In the rows, 128 means zero.
One turn moves each row of this set onto another row. After a few examples, where does it send each row asked below?
Z_868: [148 117 116 181 120 120 124  80 129 112 131 118 144 133 167  92]
Z_382: [123 148 120 142 154 116  97 146 123  82 149  83 148 120 125 150]
Z_266: [118 145 143 128 154 121 116 117 108 115 187  96 168 138 128 110]
Z_378: [132 126  82 133 144 132 123 134 154 136 129  73 111 148 119 134]
Z_131: [138 110 100 163  98 126 118 106 100  72 159 167 139 145 124 109]
Z_984: [115 137  93 152 142 140 104 129 155 149 190 127 157 148 116 138]
Z_506: [137 123 150 141 121 131 134  94 106 134 118 118 173 101 105 149]
Z_629: [ 95 140 131  91 129 112 104 127 124 110 132 144  98 147 101 134]
Z_7: [136 117 131 129 104 142 118 151 121  97 153 175 144 182 112 146]
Z_367: [126 134 147 146 145  96 141 131 143 120 184 117 185 131 113 131]
Z_809: [ 96 125 128  86 121 104 103 134 141 116 124 145 102 142 108 123]
Z_925: [147 116 117 182 102 140 130  90 104 106 147 100 144 133 160  96]
Z_270: [129 105 155 153 129  70 133 109 101 115 153 136 141  89 135 125]
Z_403: [182  92 122 146 122 162 127 132 154 142 136 128 132 106 161 115]
Z_537: [146 125 118 136 109 146 121 153 139  77 134 163 141 176 115 143]
Z_82: [101 133 130  85 111 116  90 131 127 115 142 135 106 149 100 127]
Z_711: [161 111 123 135 115 114 139 148 156 141 153 156  72 129 140 115]
Z_53: [139 126 153 138 126 142 134  88  98 131 126 119 167  98 112 147]
Z_693: [130 140 100 142 137 116 112 115 168 160 192 142 145 149 118 132]
Z_497: [136 130  74 142 139 127 118 149 156 125 121  83 123 148 120 140]
Z_566: [136 131 103 173  86 147 127 118  86 112 169  93 120 131 147 123]
Z_508: [135 112 129 127  99  94  95 112  86 106 157 173 124 157 134 118]
Z_39: [139 123 129 118 129 124 135  99 112 167 121 147 172 117 108 141]
Z_470: [144 108 127 136 110 119 145 159 156 141 154 136  67 131 141 112]
Z_952: [140  96 106 160  84 143 119 109  99  78 157 161 145 138 132 113]
Z_143: [100 125 130  85 129 112 109 134 143 117 125 152 105 144 105 128]
Z_185: [189  92 133 147 133 140 127 120 168 141 130 125 127 122 158 128]
Z_546: [146 115 122 140 113 119 139 153 160 130 153 131  66 133 138 100]
Z_967: [131 134  72 135 146 126 130 139 146 134 129  86 114 153 112 136]
Z_332: [150 129 116 184  96 143 134  92 102 107 146 107 140 123 152  96]
Z_655: [119  92 155 162 137 108 131 133 163  75 153 144 148 122 135 103]
Z_515: [ 94 126 126  91 117 120  98 132 133 113 126 146  99 145 104 125]
Z_222: [138 121 132 131  99  95  81 112  83 132 153 163 110 138 126 110]
Z_199: [132 134  74 128 135 129 125 131 137 143 130  84 107 152 109 146]
Z_869: [142 135 161 145 116 152 123 102 103 105 116  96 155 107 117 138]
Z_334: [149 101 123 139 112 111 138 157 147 137 138 148  69 131 144 102]
Z_923: [143 101 126 151  81 166 124 131 130 158 133 124 158  98 144 138]
Z_870: [135 135  77 132 134 125 127 135 143 135 122  88 107 151 107 148]
Z_874: [149  76  99 126 103 143 126 177 129 133 173 134 139 107 139 122]
Z_715: [117 103 157 160 123  82 137 108 130  89 153 141 157 107 147 106]
Z_569: [136  79 130 162 112 141 125 142 136 140 122 108 159 114 176 144]
Z_833: [124 131 140 156 144  98 138 122 134 110 182 128 188 143 109 127]
Z_468: [136  89 106 119  88 135 110 178 117 135 167 119 134 101 124 124]
Z_112: [117  99 157 169 131  81 136 115 124  99 148 146 156 105 144 113]
Z_166: [138 110 133 152  95 159 130 131 130 162 147 122 170  89 145 139]
Z_285: [142 109 117 144 112 119 139 163 155 126 152 129  67 135 140 102]
Z_184: [118 148 128 155 156 117 100 142 132 109 161  87 160 126 108 157]
Z_906: [150 102 127 169 123 133 118  99  92 102 149 186 116 129 116 129]

Z_546 -> Z_809
Z_184 -> Z_403
Where do these go?
Z_874 -> Z_7
Z_82 -> Z_497
Z_506 -> Z_332
Z_515 -> Z_967
Z_923 -> Z_131
Z_266 -> Z_569
Z_869 -> Z_868
Z_952 -> Z_833
Z_655 -> Z_39
Z_629 -> Z_378
Z_199 -> Z_285
Z_222 -> Z_382
Z_468 -> Z_537
Z_925 -> Z_112

One turn moves each row of this set onto another row. After a few examples, where does it send each row asked below?
Z_751: [ 94 150  62 138 113 120 183 102  68 163 139 119 140 126  72 152 114 130
  89 155 140 107  77 120 114 120 107 108 132  54 150 148 131 157 168 179
 129 137 140 165 148 148 110 135 108  82 114 133 104 154]
Z_797: [151 150 128 146 125 146 179 132  59 161 167 125 151 112  65 138  83 139
 102 137 123 116  74  73  90 154 134 154 121  99  97 146 165 129 134 178
 131 127 124 175 188 143 137 158 120 122 169  93 117 130]
Z_322: [121 186 114  80 179  89 162 136 101 126 159 158 166 104 146 110 117 142
 101 143 164  45  93  93 111 143 124 106 140  85 136 151 131 137  90 161
 169  86  81 158 129 171 131 109 108 157 126  91 157 174]
Z_796: [111 177 114 126 151  70 180 125 138 145 155 161 131  89 164 130 112 130
 134 130 186  93 113 102  91 172 140 116 126 116  91 126 119  86 119 153
 132 137 106 166 143 171 106 127 110 164 104 101 174 148]
Z_420: [ 91 185 123 115 156  77 175 130 128 135 173 162 119  84 157 115 102 127
 124 153 182  70 122 100  77 153 127 108 118 115  93 123 118  85 124 157
 124 140  93 149 128 166 110 112 105 160 112  95 154 159]
Z_855: [138 181 115 113 193 127 184 132 118 148 117 140 116  86 175  92 120 138
  83 133 134 101  99  96 108 150 158  97 104 106 102 165 145 132  68 188
 165  90 101 155 128 152 115  98 106 126 124 118 115 167]
Z_83: [117 143 120 107 107 148 204 112  73 132 140 122 107  90  78 104  98 137
  95 128 140 127  96 107 137 116 123  64 131 132 102 152 127 143 166 153
 123 171 116 162 138 121  81 164 132 132 143  66 119 116]
Z_205: [119 138 109 113 121 130 198 115  85  95 120  92 129  86  93 110  99 134
 108 133 193 100  72  98 115 162 157  82  92  90 128 160 117 175 148 127
 132 174 142 144 159 117  91 159 125 119 130  51 138 130]
Z_176: [146 121 151 128 127 105 179  75  83 111 182 103 119 108  55 121 117 170
 118 131 166 146 107 107 105 150 131 102 118  81 153 107 118 172 135 130
 143 116 109 138 133 137 102 177  77 138 127 128 123 145]
Z_87: [136 162 123 128 151 126 155  98 140 158 124 152  93  91 162  93 115 139
 119 116 183  75 114 101  91 161 105  52 111 122 120 133 155 117 104 183
 144 122  89 136 115 148 126 110  69 151 109 143 128 159]
Z_255: [116 151  96  95 107 139 165 121  51 186 168 149 139 117  68 124  74 130
  90 162 157 106  76  98 109 139  84  88 132  98 127 166 116 154 164 184
 140 162 140 175 173 159 121 170 100 134 147  91 115 140]
Z_212: [152 183 120 114 177 118 181 124 123 157  95 147 111  93 177 105 132 118
  94 118 143 125  94 103 110 175 160  95 114 117  99 158 133 134  75 176
 173 101 111 158 131 153 103 113 119 140 122 122 134 157]
Z_863: [111 171 120  98 163  78 153 130 130 139 160 159 155  89 153 124 114 131
 100 135 163  50  87 110 102 157 126 108 147  87 138 149 120 141  84 164
 165  76  92 188 120 153 129 120 109 151 132  96 162 172]
Z_934: [114 154 126 159 114 133 164 136  77 128 170 118 171 116  75 119  72 121
 107 155 109 108  84 121  97 152 182 125  89  43 106 140 123 148 140 184
 133 152 144 145 180 129 150 162 105 123 138 116 145 160]
Z_49: [ 91 145  88 131 115 152 224  99  63 122 113  82 146 119  77 123 110 114
 110 132 175  84  99 118 116 121 120  79 125  83 121 161 150 151 149 120
 121 165 123 131 138 116 114 145 126 107 127  87 122 157]
Z_130: [123 170 134 109 153 115 161 100 127 149 148 156  93  88 144  80 116 142
 122 115 163  71 113 103  78 146 118  44  97 108 113 142 146  98 100 207
 153 138  81 141 126 154 118 114  75 147 110 154 122 160]
Z_584: [ 96 169 108 133 147  82 160 127 148 150 155 149 130  82 169 117 100 138
 138 136 191  59 118 105  90 162 121  97 121 110 105 131 130  93 125 164
 121 129  99 174 127 159 105 117  96 157 104 100 164 150]
Z_323: [143 135 135 138 114 145 150 127 119 130 141  87 138  89  62 126  92 134
 132 137 145 110  81  87  85 180 170 134  76  78 106 158 142 148 104 158
 123 159 138 147 192 132 124 168 112 116 161 117 127 158]
Z_699: [139 172 128 114 173 126 157 124 125 143 104 141 117  91 177 102 125 118
  93 127 152  98  94 102  96 169 139  98 118 111 103 160 141 144  64 170
 179  81  96 159 112 136 124 106 115 139 137 119 121 163]
Z_713: [144 166 126 111 149 112 164  93 139 165 136 168 101  96 140  98 123 132
 125  96 178  75 101 101  90 167 115  41 114 113 124 137 143 110 103 192
 155 145  95 137 138 163 131 130  71 162 109 154 148 163]
Z_957: [148 147  94  98 115 111 147  95  83 149 143 131 118 111  73 145 109 153
  95 164 157 118  74  99 115 155 119 107 109  71 176 132 107 200 146 188
 136 147 157 182 167 168 108 145  88 107 123 122 106 151]
Z_860: [147 128 154 123 119 150 184  95  50 150 175 115 125 106  49 114 113 175
 104 113 131 122  92  86 111 109 149  88 133 103 118 146 161 143 121 158
 136 104 108 143 122 126 127 189 116 145 132 110 121 114]
Z_615: [101 142 120 149 105 130 177 136  95 148 130 102 150  98  47 143 101 110
 117 136 126  96  64 103  76 140 146 121 116  48 108 170 162 134 129 168
 120 145 113 146 153 127 140 162 134  89 157 142 108 166]
Z_675: [126 163  95 122  96 133 172 105  57 127 145 132 151 137  89 120  81 140
 110 171 132 111 110 132 135 129 133  86 107  68 141 122 118 173 168 195
 122 179 148 170 173 160 129 135  79 123 110 118 126 164]
Z_105: [126 152 129 120 107 146 207 112  55  92 108 118 133 109  97 104  85 133
 105 155 156 123 104 118 126 123 169  61  98  84 105 141 131 182 149 146
 116 186 134 127 128 127 148 154 113 137 112  85 121 150]
Z_392: [135 177 121  81 160  80 170 123 114 139 152 169 160 103 141 120 129 134
  99 115 166  56  76 103 116 161 138  91 152  91 147 153 128 140  80 160
 175  87  92 164 138 164 132 131 106 160 124 101 179 174]
Z_319: [144 145 165 141 126 113 183 104  55  87 158 127 147 119  66 114  99 143
 104 137 118 144  93 118 102 126 164  97 116  48 121 111 127 179 146 162
 151 130 101 135 120 126 153 164 106 141 133 130 117 144]
Z_295: [114 137 143 136 117 117 211  88  63 134 144  99 127 118  48 142 118 130
 119 143 147 138 115 117  89 120 120 106 145  71 125 125 149 155 134 126
 123 119  95 139 103 136 126 166 112 119 136 147  95 168]

Z_863 -> Z_699
Z_796 -> Z_392
Where do these go?
Z_615 -> Z_295
Z_83 -> Z_255
Z_855 -> Z_130
Z_176 -> Z_205
Z_319 -> Z_105

